(in the rows, 128 means zero)
Named moves, each a turn or a mirror, and the order they were made in; the first pair answered
j180:
[148 165 174 105 112 124  97 160 111 144 127 167 160 169 136 108 141 129
 120 148 125 152 116] => [144 168 153  86 128 112 112 145 117 137 126 155 166 153 140  96 158 125
 129 156 133 171 107]
[116 103  97  87 136 127 123  83 130 135 128 102 132 103 162 128 142 125
 165 173 150 142 121] => [130 101 161 142  88 156  79  99 109 159 135 114 116 136 154 147  97 143
 144 151 124 100 136]
[117 128 111 104  49 132 130  86 119 105  90 162  93  96 174  98 114 122
 104 185 183  98 121] => [118 127 117 111  45 135 128  90 120 109  89 166  96  97 172 101 107 120
 101 183 179  92 120]
j539:
[126 128  83 138 150  91 182 123 186  98  95 116 109 140 119 122 164 107
  94 104 160 100 114] => [121 116  66 114 168  92 156  89 192 103 102 118 128 125 139 131 177 117
 132 149 158 138 113]
[110 134 153 129 130 140  98 134  95 145 155 150 150 109 128 159  90 141
 145 175 125 122 131] => [110 139 165 147 112 139 118 160  90 140 147 150 136 123 119 152  79 132
 117 140 128  95 132]
[179 120 125 202  98  98 132 146 157  95 118 144 127 186 130 189 119 150
 161 149 124 120 152] => [179 118 122 196 106  98 125 137 158  98 121 143 132 184 132 194 119 154
 171 161 127 131 150]
j193:
[105 134 159 133 105 135 113 154 119 139 132 162 126 135 124 127 124 148
 126 141 103 126 132] => [102 140 158 117 108 135 129 145 112 141 126 163 124 121 133 114 125 153
 119 144 116 130 125]
[127 131 113 104 164 125 164  93 138 145 132  97 118 111 128 152 111 102
 123 166 131  86 104] => [132 120 107 134 160 117 131 106 163 139 133 104 127 128 118 178 117 106
 142 185 118 104 113]
[161 112 186 181  76 127  64 111 146 140 104 153  94 162 133 165 123 169
 140 155 149 138 150] => [148 135 210 134  77 139 127  97  90 157 106 148  74 128 150 113  91 156
  88 116 170  92 127]
[132 129  85  79 146 135 164  82 125 124 113 112 130  84 161 100 124 113
 131 117 165 119 113] => [149 102  71 158 138 130  89 116 179 106 120 117 147 140 127 161 138 112
 166 136 120 126 148]
Now pairs of rows:
Each pair is 2 to 4 moves apart.
[125 111 152 134 106 152 123 124 102 135 165 122 108 124 148  87  81 144
 137 118 118  99 135] => [121 116 110 147 122 119 163 155 136 102 152 105 105 128 125  78 110 117
 127  91 126 102 136]	j193 then j193 then j180 then j539
[148 125 142 150  96  95 125 163 165 118 109 133 122 152 109 119 152 139
 113 133 135 130 123] => [148 121 169 134  92 123  91 129 134 150 121 143 127 142 132 125 123 157
 126 160 129 136 122]	j193 then j539 then j180
[117 152 163  80 130 133 185 123  87 142 124 133 117 107 137  82 113 112
  70  86 138  98 100] => [131 158 172 149  76  94 168 176 136 114  87 149 111 146 124 110 150 141
  82  89 147 127 113]	j193 then j539 then j193 then j180
[127 154 134  48 109 122 149 109  69 166 108 115 123  56 201  80 131 159
 146 139 212 143 110] => [161 134 191 193  34 133  68 184 102 166 111 134 105 146 147 143  93 164
 131 100 158  85 165]	j180 then j539 then j193 then j539
[124 136  99 142 157 136 132 134 144 116 144 114 159 148  95 121 137  98
 137 145 102 129 127] => [119 135 109 122 153 136 124 117 137 123 138 124 160 133 116 118 145 119
 157 174 115 159 118]	j180 then j539 then j193 then j193
[138 164  96 122  89 139 136 144 220  98  86  96  81 106 133 141 185 161
 181 142 181 116 172] => [136 163  77 122 112 139 162 153 214  87 100  75  77 108 116 133 174 125
 153 106 172  79 172]	j193 then j180 then j193
[138 103  86 119 148 133 126 122 133 142 145 136 153 150 128 132 135 136
 139 124  95 160 152] => [135 110 100  98 151 143 159 115 108 147 145 132 141 134 138 107 121 129
 111 101 107 140 138]	j193 then j193 then j193 then j193
[132 127 103 139 139 124 107 117 176  87 136 142 142 111 132 168 161 155
 173 181 111 190 142] => [123 133  73 144 169 119 167 152 169  71 151 107 130 120  91 145 142  90
 114 100 105 120 142]	j193 then j180 then j193 then j539
[127 100  85 104 163 131 130  90 141 106 149  93 133 101 100 111 125  91
 148 122 124 117 144] => [137  92 108 154 135 130 105 123 149 106 150 101 122 132  79 131 111  94
 133  98 108  90 163]	j539 then j193 then j193 then j180
[120 140 204 106 116 152 136 128  65 157 139 140 139 101 176  98 135 131
  86 103 144 119 116] => [127 137 180 176 104 119 134 191 118 116 129 129 133 147 130 120 156 104
  73  61 129  98 136]	j539 then j193 then j180 then j539
[112  95  79 130 161 126 152 116 168 114  71  80 134 156  92 169 147 103
 147 154 141 110 126] => [121 107 129 153 127 146 161 134 135 135  70  85 108 172  87 153 110 104
 103 111 138  56 128]	j539 then j193 then j180
[151  91 103 158 111 120  79 129 163 125 121 111 137 161 131 171 126 137
 172 151 103 125 159] => [132 128 104  91 116 102 199 132 125 119  94 100 111 112 154  95 133 123
 112  97 163 103 118]	j180 then j539 then j193
[ 95 176 203 129  91 145 136 140 143 157 128 175  96 130 131 103 147 177
 126 136 115 169 102] => [ 87 172 164 114 112 128 145 133 163 140 122 166 112 114 132 101 175 174
 147 154 123 198  98]	j193 then j193 then j193 then j180
[106 163 144  79 140 133 167 110  98 144 113 165 128  84 172  99 139 156
 117 125 155 169 109] => [135 147 186 179  91 150  96 159 114 148 120 177 117 147 134 147 110 163
 107 103 110 132 149]	j180 then j539 then j193 then j539
[105 151 114 127 119 120 151 124 123 171  83 101 117 133 142 127 105 163
 127 137 140 145 125] => [106 148  99 144 120 110 159 146 139 153  82  94 113 148 123 132 105 147
 114 116 137 132 133]	j193 then j180 then j539 then j193
[134 126 123 101 113 105 137  96 137 134 106 127 132 103 165 129 148 153
 166 169 154 166 120] => [138 131 136  99 100 114 140  92 126 142 103 128 128  99 170 122 138 157
 156 162 159 161 116]	j180 then j193 then j193 then j180
[154  71  95 149 127 185  96 130 139 134  85 139 142 105 127 140 141 124
 152 159  97  96 168] => [154  86 131 160  94 187 118 149 119 140  73 145 123 107 129 125 122 131
 121 132 107  74 165]	j193 then j193 then j180 then j539
[133 120 119 140  99 110 134 129 161 113 100 128 126 141 153 132 138 146
 165 163 125 142 121] => [132 128 124 153  93 111 162 152 151 106 102 121 110 150 133 120 128 126
 127 116 126 106 124]	j539 then j180 then j193
[118 145 136 168  63 107  98 117 141 135  80 151 114 158 142 107 147 188
 133 137 163 134 143] => [107 157 125 154  76  95 147 135 132 123  81 139 101 150 133  83 154 164
 101 100 175 112 137]	j180 then j539 then j193 then j193
[152 115 145 145 146 117 162 170 142 123 134  96 117 151  93 132 134 101
  87  63 114  75 125] => [142 124 111  97 168  98 200 148 147 111 127  90 125 124 114 113 167 106
 104  89 141 113 106]	j180 then j193 then j193 then j193
[123 145 142 164 105 112 101 155 147 116 112 157 132 150 128 151 167 147
 132 152 122 174 126] => [104 150  94 100 161 107 161 131 127 108 123 126 141 112 130 111 173 109
 116 131 137 166 105]	j180 then j193 then j180 then j539
[122 140 160 149 115 154  94 146 111 142 141 145 128 137 116 129 102 146
 106 123 101 113 128] => [105 141 127  92 148 145 124 112 107 139 141 138 137  99 139 108 123 143
 126 152 125 146 108]	j539 then j193 then j180
[138 110 111 118 129 116 119 104 140 131 127 115 137 131 149 140 121 129
 146 149 132 140 130] => [138 123 137 126  98 111 136 121 134 135 105 127 123 131 154 130 118 140
 126 137 146 129 126]	j539 then j193 then j180 then j193
[147 125 100 106 124  98 153 124 122 126 104 114 128  79 143 119 161 121
 166 120 159 127 115] => [159 113 116 159 116 116 125 154 126 128 125 111 120 116 110 140 132  97
 140  85 130  74 137]	j193 then j193 then j193 then j193
[156 119 163 139 102 140 108 124 115 144 111 121 114 132 148 137 115 126
 118 108 107  86 143] => [147 118 122  86 142 131 129  90 113 141 116 109 136  97 169 128 140 119
 146 142 123 126 131]	j539 then j193 then j180
[ 52 151 158 121 157 132 163 213  94 132 132 164 123 138 101  90 134  73
  51  62 110 116 146] => [ 45 160 146  73 167 119 186 188  92 131 117 166 129 105 128  70 153  88
  67  92 137 161 127]	j193 then j193 then j193
[104 107 139 135 169 136  96 125  34 144 201 160 190  74 157 158 104 135
 104 136  58 158  97] => [110 114 102 190 161  86 148 204  82  94 183 142 175 112 106 155 136  97
  65  71  63 129 109]	j539 then j180 then j193 then j539
[132 115 135 150 127 146  77 100 167 108  81 137 150 149 148 168 148 153
 154 156  97 135 164] => [132 124 163 146 127 179 105 101 120 127  98 126 128 148 140 143 100 128
  99  98  94  63 159]	j193 then j539 then j193 then j539
[129 148 155 150 121 114 165 154 113 123 131 126 110 120 118 114 133 121
  88  87 124 106 124] => [122 158 147 121 125 107 183 138 111 125 121 129 116  99 136 105 147 130
 101 104 142 135 114]	j193 then j193 then j193
[136 118 156 139  74 142 133 125 122 146 111 129 100 128 152 138 116 143
 136 133 133 109 138] => [126 106  86 121 135 121 145 112 154 117 126 108 125 117 137 142 148 114
 164 147 129 138 139]	j539 then j180 then j193 then j180
[114 126 110 104 140 141 133  93 110 129 143 118 126 104 136 111 109 126
 134 147 133 137 127] => [128 114 101 155 128 123 104 125 154 111 137 122 128 140 116 141 128 130
 148 154 119 147 144]	j193 then j539 then j193 then j193
[ 90  76 127 170 132 141 141 144  85 142 134 118 143 141 122 146 125  87
 125 139 109 111 122] => [ 91  73 128 163 130 145 122 129  85 149 133 125 152 134 133 151 128  99
 144 163 112 130 125]	j539 then j193 then j193 then j180
[162 116 114 136 107 143  91 133 143  83 105  97 130 142  91 125 140 112
 155 100 156 168 127] => [150 120 124  88 128 169 106  98 100 107 119  93 129 112 109  98 111 107
 140  96 164 150 109]	j193 then j539 then j193 then j193
